In the rows, zero is written as 128.
which system made each run
trace 1, N (8 x 22)
[[156 114 130 119 142 153  63 115 116 151 124 163 112 157 107  62 132 119
  160 154 156 152]
 [147 118  92 128 146 143 162 105 133  80 177 153  74 110 144 137 111 125
  108 135 160 131]
 [111 104 133 104 147 104 151 182 135 128 135 108 125 152 110 177 118 128
  111 138 133  83]
 [110 145 122 118 100 124 154 134 122 167 131 101 180  97 147 138 112 123
  153 104  98 140]
 [120 171 145 146 140 121  97 102 122 135  84 139 143 146 123 107 162 144
  104 115 122 145]
 [157  92 121 137 127 133  95  95 134 137 140 158  91 128 121  99 124 122
  152 157 124 128]
 [121 119 122 129 115 130 157 142 142  73 155 120  88 129 131 142 125 111
  114 116 150 121]
 [133 124 133 113 134 121 145 169 105 147 118  98 150 136 109 149 104 139
  136 132 137 108]]
trace 2, E (8 x 22)
[[148  80  87 117 180 206  94 111 143 156 149 180 198 100 120  97 118 117
  188 136 131 154]
 [ 97 203 149 122 105  83  97  95 128 119 138 147  54 161 163  91 175 115
   74 124 139 170]
 [179  68 119 145 147 100 163 133 106 128 116 104  90 124  97 187  80 171
  123 176 123  49]
 [ 94  94 114 114  94 193 132 162 180  80 172 135 168 112 129 100 133  60
  184  72 134 166]
 [ 96 228 160 118 120  64 133 143  85 177  77  91 145 159 137 132 144 161
   77 115 123 143]
 [187  62  88 154 201 169 122  81 124 141 123 169 151  93 107 152 105 168
  148 170 117  94]
 [ 81 133 140 102  84 133  85 133 174  95 182 158  72 156 157  73 169  55
  138 109 142 173]
 [147 164 146 142 103  55 189 139  78 140  88  63  99 135 113 175  89 178
   94 139 124  81]]
trace 3, Z (8 x 22)
[[103 157 101 113 112 116 106  83 146 195  93 172 163 159  77  47 100 120
  188 109 120 154]
 [ 79 120  79 131 174 119 123  57 204 129 113 215 133 154  80 112 131 128
  124 117 109 106]
 [ 54 119  96  64 139  74 139 146 185 165 155 172 104 191  86 116 101  95
  140 130 136  97]
 [ 58 152 104 124  64  74 175  96 189 136 104 132 134 148  79 104  95 105
  160  73  95 110]
 [ 66 118 113 116 143 131 117 130 185 169  84 160 218 158  69 112 127 113
  169  89  94 113]
 [ 77 143  86  97 124 113 101  80 178 175 135 202 133 164  96  54 115  94
  174 114 126 153]
 [ 65 137  93 125 147  70 134  69 197 143  99 189 109 179  69 118 122 128
  115 116 102  86]
 [ 58  93  95  82 117  99 151 148 201 151 137 157 143 174  67 119  90  87
  174 105 119  87]]
trace 4, T (8 x 22)
[[136  96 189 146  55  64  96 142 129 154  90  82  77 155 106 125 130 119
  149 150  80  83]
 [166  77 119 135 123 216 116 164 130  57 149 130 138 128  98  88 114  98
  179 110 185 151]
 [ 98 237 129 107 157 105 146 140  90 134  99 120 148 164 127 121 140 158
   68 102 172 164]
 [180  83 110 142 183 121 120  93 102 188 120 143 139  98 129 165 105 176
  132 189  94  86]
 [ 82 100 118 117 129 147 125 122 194  75 196 164  95 111 172 144 172  74
  109 114 119 137]
 [123 167 167 128  44  72 146 152  92 154 105  57 111 133 140 120 111 126
  141 113 108 131]
 [174  74 125 171 153 192 113 129 130  85  87 127 170 124  72 121 121 145
  159 124 143 108]
 [ 83 187 122  81 171 140 104 147 125 145 153 162 149 151 160 107 167 112
   91 118 160 181]]
trace 5, L (8 x 22)
[[136 114 163 161 114 130 126 153 124 100  92  85 142 126 120 159 150 142
  112 116 110 104]
 [153 101 140 121 114 170  98 159 111 120 147 122 129 130 129  96 126 106
  166 134 154 153]
 [127 169 144 129 154 132 122 144 105 107 124 117 128 133 155 143 161 143
   76 121 149 149]
 [165  85 142 136 125 141 130 153 106 129 146  95 127  97 150 164 123 133
  137 151 116 111]
 [110 125 135 118 122 162 101 143 143 112 159 138 136 121 161 110 162  93
  134 113 131 167]
 [134 151 169 146 116 117 120 145 101 130  97  86 143 124 146 147 154 148
  102 122 112 128]
 [164  79 140 146 116 172 113 145 122  94 140 114 125 110 129 124 130 116
  155 134 136 130]
 [110 155 151 109 139 137 101 164 118 120 143 124 121 149 153 119 167 112
  101 125 150 158]]
trace 6, B (8 x 22)
[[133 194  76 126 117 144 147  70 118 102 133 168 103 143 107  50 100 129
  138 100 189 184]
 [120 139  79 103 208  87 151  98 127 175 111 174 125 164  78 147  88 176
  103 163 144  79]
 [ 80  98  69  78 126 137 165 120 183 149 212 173 137  98 156 130  98  80
  167 118 118 138]
 [ 71 195 115 124  64  62 177  98 151 137  95 119 115 161  88  95  97 121
  135  77 119 127]
 [121  83 105 120 157 135  98 114 155 193  90 169 186 151  65 103 101 132
  187 141 105  99]
 [103 147  81 107 116 150 114  83 168 114 175 194 100 140 131  56 124  84
  156 107 158 182]
 [130 167  84 123 141  66 175  75 116 151  96 148  89 163  65 114  65 171
  120 140 151  97]
 [ 88  76  70  84 178 152 148 136 185 154 165 183 176 126 100 140  96 104
  168 125 124 104]]
trace 7, M (8 x 22)
[[126 100  73 155 116 122 195  68 178  57 149 157  76 110  96 140  87 126
  133 109 133  93]
 [ 55 152 142  83 107  85 114 172 160 166 103 128 151 200  80  98 127  96
  146 101 130 120]
 [153 145  57 121 148 125 184  69 109 161 134 157 141 102 104 114  53 160
  157 132 140 128]
 [ 64 139 123 126 155  85 104  89 193 133 107 182 112 173 101 128 164 122
   93 121  99  99]
 [144 127 100  92 100  91 137 109 111 178 156 145  69 151 110  83  62 117
  174 159 150 127]
 [ 94 127  95 151 120  98 183  94 178  81 100 139 120 143  71 147 107 135
  118  92 120  82]
 [ 83 133 104  72 138 111 115 144 151 193 137 163 154 171  94  89 103 104
  168 127 137 131]
 [126 174  74 136 136  96 174  51 130 134 119 162 104 122 108 115  88 158
  117 121 133 126]]
trace 8, Z (8 x 22)
[[ 96 134 118 148 124 142  63  61 192 109 103 203 114 167  89  43 168  99
  145 105 122 153]
 [111 117  98 104 182  81 122 109 153 153 102 181  92 205  45 116  95 148
  119 158 154  72]
 [ 71 112  71  96 103 113 204 131 191  96 163 146 120 141  84 129  73  90
  159  84 142 106]
 [ 47 192 119 101 115  90 156 140 154 172  91 124 202 157 101 123 123 122
  130  72 110 137]
 [100 108  95 123 120 123 111  72 173 198 120 177 178 112 113  94 112 114
  189 122  68 131]
 [ 62 124 122 113 145 110  79 102 201 129 128 199 110 181 100  91 170  93
  123 118 118 125]
 [ 98 121 109 107 111  67 138 111 163 158 107 151  89 188  56 101  84 123
  153 135 129  84]
 [ 70 118  92 123 114 129 171 125 195  97 112 144 168 148  63 122 103 102
  161  71 125 107]]
trace 9, E (8 x 22)
[[137 146 117 144  74  69 195  97 123  83 153 100  29 114 145 153  97 137
   97 129 129 103]
 [113  57 142 131 125 150 140 195 163 106 108  93 185 135  82 166 120 109
  163 106 109  77]
 [ 97 196 111  97 108 141 132 127 110 176 131 127 193 116 149  78 119 115
  158  86 134 197]
 [145 157 133 164 188 100 102  70 115 138  75 155 117 141 116 144 159 187
   67 156 114 105]
 [149  52 101 104 134 141 107 123 154 131 189 172  70 130 123 108 104  93
  172 170 143 115]
 [ 91 167 143 135  54  94 174 142 147  75 129  86  89 137 135 128 130 105
  109  79 131 135]
 [134 110 132 125 159 128 146 165 109 165  80  99 201 132  86 165 102 161
  141 128 114  87]
 [114 143  93 118 149 173 103  89 146 142 154 181 166 106 148  83 141 109
  153 112 131 183]]
trace 10, M (8 x 22)
[[119 102 120 142 154 114 139 128 155  88 106 141 107 160  74 151 123 140
  109 129 136  78]
 [ 94 133 103  75 127 125 142 161 140 143 170 144 125 151 121 109 103  94
  152 120 160 144]
 [116 178 102 133 124  90 180  96 121 141 110 120 138 117 121 143 100 157
  110 109 117 120]
 [110  92 118 115 149 111 101 108 165 171 128 166 136 137 115 130 132 121
  146 148  93 102]
 [125 146 106 128  92 113 131  89 136 117 140 151  80 140 119  79 109 111
  146 120 142 148]
 [126 129 129 138 131  98 144 131 129 128  84 116 129 161  72 136 105 150
  125 125 131  88]
 [106 107  87  95 157 145 137 133 156 135 162 168 140 136 110 117 106 108
  152 127 148 129]
 [ 99 191 114 117 119  84 151  99 126 143 119 136 111 146 126 113 120 136
  104 112 130 140]]
trace 11, S (8 x 22)
[[138 156 131 118 179 136 109 147 100 126 105 139 133 166 103 120 136 153
   98 141 173 132]
 [139 125  97 106 165 144 139 117 118 143 177 153 124 101 161 142 119 130
  121 148 140 144]
 [ 82 127 138 113 125 111 127 145 163 124 148 131 125 132 149 151 159 103
  107 116 107 123]
 [139 114 147 129  96 116 129 143 112 155 125  92 140 110 139 137 118 127
  153 134 101 121]
 [140 129 141 161 113 151 115 118 127  96 101 119 140 123 116 113 147 131
  132 109 128 137]
 [145 138 134 117 150 129  98 132 103 147 121 138 117 152 120 105 129 138
  125 150 150 138]
 [136 128 114 122 142 137 141 121 123 108 161 136 104 113 152 138 126 126
  112 136 142 137]
 [103 119 135 107 138 126 126 163 142 128 143 123 137 139 134 148 143 113
  120 124 128 120]]
trace 12, T (8 x 22)
[[120 166 109 113 185 110 129 110 116 164 113 151 148 140 119 138 125 160
   98 142 135 126]
 [128  94 107 115 145 114 127 100 148 155 163 158 102 107 148 147 121 125
  132 158 100 108]
 [ 98 118 131 124  80 109 151 136 161 100 154 115  96 126 136 134 126  96
  135 107 116 121]
 [131 129 137 135  94 130 143 154 117 127  98  92 158 136  99 117 104 127
  157 105 134 126]
 [127 139 110 131 163 155 117 119 128 131 110 153 167 136 101 108 129 138
  134 118 143 139]
 [114 150 115 104 153 101 114 108 129 166 141 159 112 141 136 119 129 132
  114 147 125 134]
 [137  98 116 126 115 104 143 111 140 127 149 133  85 122 126 139 105 125
  138 144 116 104]
 [104 118 125 119 107 134 155 159 147  97 142 113 134 132 118 136 118 105
  138 101 137 125]]
trace 13, B (8 x 22)
[[ 93  65 116 109 103 118 133 142 189 123 163 145 108 136 111 132 116  82
  165 125 107  95]
 [118 153 121 126  73 130 153 139 126 109 109 108 134 150  88  79  92 109
  169  86 157 149]
 [127 147 116 120 182 138 104 118 116 164  86 158 176 161  83 104 123 156
  133 134 144 131]
 [124 130  90 101 154 135 112  85 140 155 178 185 107 113 156 107 125 113
  133 146 131 154]
 [111 147  99 132 110  77 179  87 148 114 131 135  81 130 113 140  96 137
  112 119 120 102]
 [101  86 113 103 131 125 142 158 159 148 129 130 163 145  88 140  99 109
  165 120 120  94]
 [101 159 115 108  99 144 125 127 138 135 136 139 153 136 122  71 120  97
  163  90 146 173]
 [132 165 113 136 152  97 120  76 119 163  87 156 127 153  92 101 116 163
  120 138 126 121]]
trace 14, S (8 x 22)
[[100  94 134 103 161 108 108 152 165 127 149 152 101 162 120 155 149 111
  105 149 125  95]
 [121 131 118 107  79 122 166 146 118 145 161  96 135 101 149 127  92 106
  165 111 121 142]
 [121 142 148 166 129 125 135 127 133  97  76 106 157 133 106 149 150 151
  101 101 115 109]
 [156 108 118 123 148 150  93 114 111 168 123 150 145 128 112  95 115 133
  166 152 132 137]
 [116 160 116 131 121 111 134  97 135 102 142 146  80 134 145 113 138 123
  101 121 141 146]
 [132  93 130 111 145 115 135 163 128 130 143 118 110 140 120 163 116 129
  122 151 132  93]
 [114 136 113 125 105 152 153 139 136 116 142 116 162 108 131 119 115 109
  154  93 131 149]
 [123 157 143 140 142 106 119 119 118 147  87 122 144 142 117 134 143 154
  102 125 114 120]]
trace 15, L (8 x 22)
[[136 119 117  86  54 143 141 156 121 115 212 119  72 118 163  78  95  63
  183 121 169 178]
 [ 72 195 138 132 153 128 178 169 129  85  97  91 196 127 136 184 165 147
   56  66 132 133]
 [191  49 140 136 139 170  94 156  91 184 114 103 188  99 115 134 101 141
  196 168 107 108]
 [123 156 128 134 157 163  59  87 143 101 150 189  97 142 162  76 193 110
   96 131 149 187]
 [144 137 176 148  95  60 149 147  93 128 112  62  72 129 151 186 133 155
   79 152 102  85]
 [138  71 107 123  88 192 155 158 153  72 183 117 138  91 131 116 100  77
  193  99 143 146]
 [ 76 194 159 101 161 129  97 180 117 152  98 119 193 165 135 125 183 128
   84 100 142 160]
 [219  98 140 179 133 147 122 100  69 142  95  96 137  81 131 146 107 180
  143 166 107 112]]
trace 16, N (8 x 22)
[[139  94 124 130 212 169 132 161 129  99 132 135 167 117 124 189 149 149
   90 142 144 103]
 [ 98 116 137  78 129 120 107 169 132 186 185 125 142 111 189 147 146  96
  135 146 103 143]
 [152 163 154 166 124 111 130 104  94 126 107  94 122  94 175 160 160 165
   77 134  99 134]
 [146  63 169 153 129 159  60 147 145 126 110 128 147 129 123 124 169 115
  152 145 101 114]
 [145 136 140 116  99 158 120 153 103 104 178 108 104 104 181 109 142  99
  135 125 152 176]
 [171 118 141 143 187 149 122 156  84 108 111 109 136 127 129 171 140 171
   87 156 152 110]
 [116  76 129 103 148 161 104 161 151 153 175 137 168  98 168 149 149  96
  151 141 104 134]
 [128 175 157 125 122 109 122 141  93 131 145  99 106 115 193 147 163 134
   78 134 126 156]]

runs to name
trace 17 (2 x 22)
[[ 79 189  75  82 135 113 177 117 136 136 158 157 134 145 119 101  92 115
  128  94 169 162]
 [117 133 101 134 174  99 169 112 131 164  87 130 177 124  96 177 100 175
  113 128 100  80]]
 | L
trace 18 (2 x 22)
[[130 136 149 127  58 132  96 125 121 149 132 111 122 126 141  65 129  94
  181 115 119 169]
 [172 151 122 163 152 153 132 106  98  75 102 127 107 135 108 115 127 162
  100 126 171 138]]
 | N
trace 19 (2 x 22)
[[156 135 118 138  80 139 114  87 124  92 170 146  52 116 156  74 126 103
  144 133 150 172]
 [121 126 153 110 147 105 140 194 118  87 129 101  86 178 107 164 135 131
   81 138 169  95]]
 | S
trace 20 (2 x 22)
[[ 58 196 131 131 101  84 176 128 166  62 116 119  97 163 115 140 151 114
   67  71 140 127]
 [155  88 136 107 133 112 113 157  94 222 103 105 171 134 101 134  83 146
  184 166 104  94]]
 | B
trace 21 (2 x 22)
[[ 91 151 131 117 147 109 151 163 141 107  92 118 146 175  80 145 130 137
   99 102 151 103]
 [124 131  98 107 116 118 136 105 124 193 133 141 157 117 117 100  86 126
  177 130 113 136]]
 | N
trace 22 (2 x 22)
[[130 131  91 140 160 109 154  67 143 125 147 162 100  98 146 159 124 152
   96 143 109 111]
 [ 91  98 122 106  97  89 132 127 172 156 150 139 111 135 126 134 117  97
  153 131  92 101]]
 | L
trace 23 (2 x 22)
[[ 75 167 101  69  61 103 185 171 138 138 159 107 127 160 105  86  70  82
  175  79 166 155]
 [142 162 117 174 155  99 201 106 103 109  66  87 164 105 102 199 105 202
   78 112 108  78]]
 | S
trace 24 (2 x 22)
[[108 131 153  97  97 110  87 156 128 157 139 125 103 168 126  87 137  95
  151 134 137 144]
 [173 143 106 161 129 138 164  89  96 103 120 117 117  94 127 131 100 162
  121 127 138 132]]
 | N
trace 25 (2 x 22)
[[ 92 201 151  85 144  69 123 152  91 191 141 113 123 140 184 154 155 141
   70 147 120 147]
 [174  67 120 152 112 115 146  89 128 147 157 118  98  63 168 173 105 139
  144 168  72  91]]
 | M
trace 26 (2 x 22)
[[140 158 108 136  51  93 180  80 109 158 142  97 113  77 159 118  78 131
  163 113  94 144]
 [ 85 105 141 151 147 116 109 129 185 109  71 144 157 168  68 143 159 131
  118 105 101  80]]
 | B
trace 27 (2 x 22)
[[119 112  90 100 167 128 101  87 146 202 139 193 151 133 115  98 108 125
  168 152 110 131]
 [103 153 112 136  85  73 159  71 159 112 147 142  56 123 145 126 123 117
  108 119 105 122]]
 | S
trace 28 (2 x 22)
[[178 131 116  98 175 147 111 129  69 165 186 142 103 100 187 134 121 144
  113 186 157 157]
 [110 116 135 139 133 121 141 116 156 103 170 130 109  81 199 188 170 119
   80 130  88 120]]
 | L
trace 29 (2 x 22)
[[141 148 108 119 220 140 100 113 119 110 118 184 107 178  94 115 145 158
   79 158 187 125]
 [121  66  86  95 139 114 152 115 165 151 198 163  88 106 145 155  91 106
  152 161 109  97]]
 | N
trace 30 (2 x 22)
[[121 104 176 125 101 124  54 148 141 148 133 129 104 150 150  99 178  95
  139 146 108 140]
 [185 143 133 151  91 119 156 119  71 121 116  84  97 112 128 121  88 157
  137 137 143 131]]
 | E
trace 31 (2 x 22)
[[123 136  86 137 131 117 139  71 147 153  90 168 146 148  62  83  85 143
  167 117 125 118]
 [ 96 117  77  90 163 128 121 106 171 145 156 201 118 161  92  89 109 105
  153 131 153 129]]
 | B
trace 32 (2 x 22)
[[159  81 142 122 128 137  91 138 114 167 148 125 122 113 148 128 127 122
  159 167 110 125]
 [120 140 130 147 110 136 134 118 145  65 140 133  90 131 136 116 149 112
  107 105 145 144]]
 | T
trace 33 (2 x 22)
[[195  90 147 161 175 135  91 109  91 130 114 131 100 115 139 155 148 170
  100 187 122 100]
 [139  92 134 128 134 155 147 161 135  60 187 112  91 100 173 172 149 107
   97 135 145 124]]
 | B
